In the rows, 128 means zero.
First come named moves, each a turn or a mirror, each shown by rows before and after it. For each pair of rows after them, which moves, in which order, take the first row to the second? The first pair is done for you.
taka:
[138 148 121 107 142 150 129 150 122 138 126 109] -> [134 141 118 101 143 149 122 146 132 136 126 108]
[138 107 102 105 128 139  89 131 152 139 111 145] -> [133 126 104 140 108 141 138 166  99 144  96 136]
[120 136 133 100 120 144 124 114 140 115 134  75] -> [114 140 136 108 117 145 142 126 118 117 129  75]
sor:
[151  97 109 153 105  94 119 113 126 135 142 132] -> [143 105 122 155  98  88 128 114 110 129 145 117]
[152 118 109 123 144 148  91 129 166 152 123 156] -> [143 103 104 145 129 132  99 114 165 133 123 173]
[150 151 122 101 154 147 111 145 137 146 121 113] -> [159 133 108 114 152 147 102 141 152 140 118 137]
[124 117 121 102 149 131 105 144 136 114 115 143] -> [124 108 117 106 144 130 107 135 134 104 113 153]
gek:
[117 135 137 129 130 121 157 134 109 153 126 120] -> [121 140 137 119 135 127 149 132 114 153 126 114]
[115 141 143 151 114 122 161 133  92 110 138 119] -> [120 157 154 100 143 138 130 130 117 126 143  93]
[102 149 160 140 107 142 167 148  64 112 106  99] -> [107 163 170  93 132 157 137 146  86 129 114  76]
[122  87 129 129 103  98  85  87 127 106 125 135] -> [120  90 127 118 114 101  74  85 136 111 125 122]
miman:
[113 122 112 131 103 114 177 154 107 162  99 128] -> [ 97  93 120 111 101  75 131  99 148 124 123 137]
[120 128 123 135 117 124 137 126 117 133 127 136] -> [116 130 128 115 127 118 124 114 127 128 133 128]
[142 106 110 154 126 136 131 129 157 144 126 151] -> [139 110 119 123 137 138 107 120 171 144 132 136]
[125 128 132 127 131 131 112 117 125 120 159 123] -> [127 138 131 130 134 145 128 136 109 139 151 118]

Between the rows of a pair lie 2 to 3 moves.
[152 162 135 190  87 139 191 166  64 156 130 120] -> [195 135 108 120 145 174  90 140 172 199 140 153] : gek then sor then sor
[132  83 109 145 113 106  96  87 159 100 139 166] -> [131 107 105 191  94 124 169 142  99 116 110 163] : miman then gek
[119 109 135 116 167 138  73 132 171 143 178 133] -> [120 146 148 130 165 156 131 182 110 165 156  95] : taka then gek
[100 126 154 127 109  97 136 107 113  98 133 102] -> [114 155 150  89 138 135 133 138 117 139 122  82] : miman then sor
[126 152 137  54 180 157  70 124 178 152 142 105] -> [139  82  84 175 115 116 101 111 168 125 130 215] : sor then miman then miman
[144  84 116 129 141  94  43 130 204 161 144 189] -> [153 153 139  87 176 147  78 194 160 220 121 123] : sor then gek then miman
[155  96  94 168 116 136 150 119 132 132 121 169] -> [127 107 118 168  99 116 176 121  96 110 127 136] : sor then sor
[129 129 134 161 116 152 175 152  74 128 121 110] -> [110 143 161 106 128 140 142 121  92 113 148  68] : miman then sor then miman
[134  88 122 146 111 129 178 130 125 137 121 170] -> [140  77 116 136 116 130 158 121 146 138 126 176] : gek then sor then gek
[124 158 131 115 105 152 141 156 113 122 134  75] -> [115 122 126 146  78 118 136 116 121  84 147 109] : gek then miman
[125 147 118 162 115 132 150 121 113 114 149 117] -> [140 143 115 124 142 151 110 115 152 131 151 125] : gek then sor then sor
[145 144 124 142 106 119 169 152  84 123  99 117] -> [124 117 130 138  96  82 139 106 109  82 123 121] : miman then taka
[118 124 126 170  95 104 157 114  97 108 129 128] -> [117 142 148  95 132 117 103  93 132 114 147  85] : miman then sor
[141 125 135  66 148 138  90 116 164 123 148 122] -> [149 151 126  94 145 167 151 172 114 157 121 109] : taka then gek then sor
[163 151 123  80 159 182 108 163 140 184 109 123] -> [140 131 117 175  95 138 183 165  76 145  97 155] : gek then sor then sor
[123 141 117 117 107 156 110 124 118  96 128  76] -> [145 126  93 149  98 171 130 148 114 118 110 113] : sor then sor then miman
[129 108 131  99 133 137 103 107 153 126 138 126] -> [107 118 145 135 107 115 150 117 105 107 138 113] : gek then sor then sor
[138 144 130 163  76 163 151 143 102 149  85 122] -> [151 135 117 168  82 167 137 141 126 153  87 145] : gek then sor then gek
[132 139 180  84 126 137 130  94 124 119 145 113] -> [153 149 165  83 138 165 132 123 127 151 132 121] : taka then sor then sor
[140 142 118 154 139 153 155 168  98 154 107 113] -> [120 139 134 156 122 126 166 157  81 128 121  97] : miman then gek then taka
[108 123 134 106 145 109 116 107 133 116 152 117] -> [134 136 119 103 160 143 120 140 137 152 132 126] : miman then sor then taka
[167  95 107 131 144 151  74 105 182 137 142 155] -> [138 131 143  85 160 146  73 100 171 132 155  90] : gek then sor then miman
[153 106  99 171  94 115 141 153 118 130 128 182] -> [138 157 147  67 145 139 103 147 130 141 146  85] : sor then sor then gek
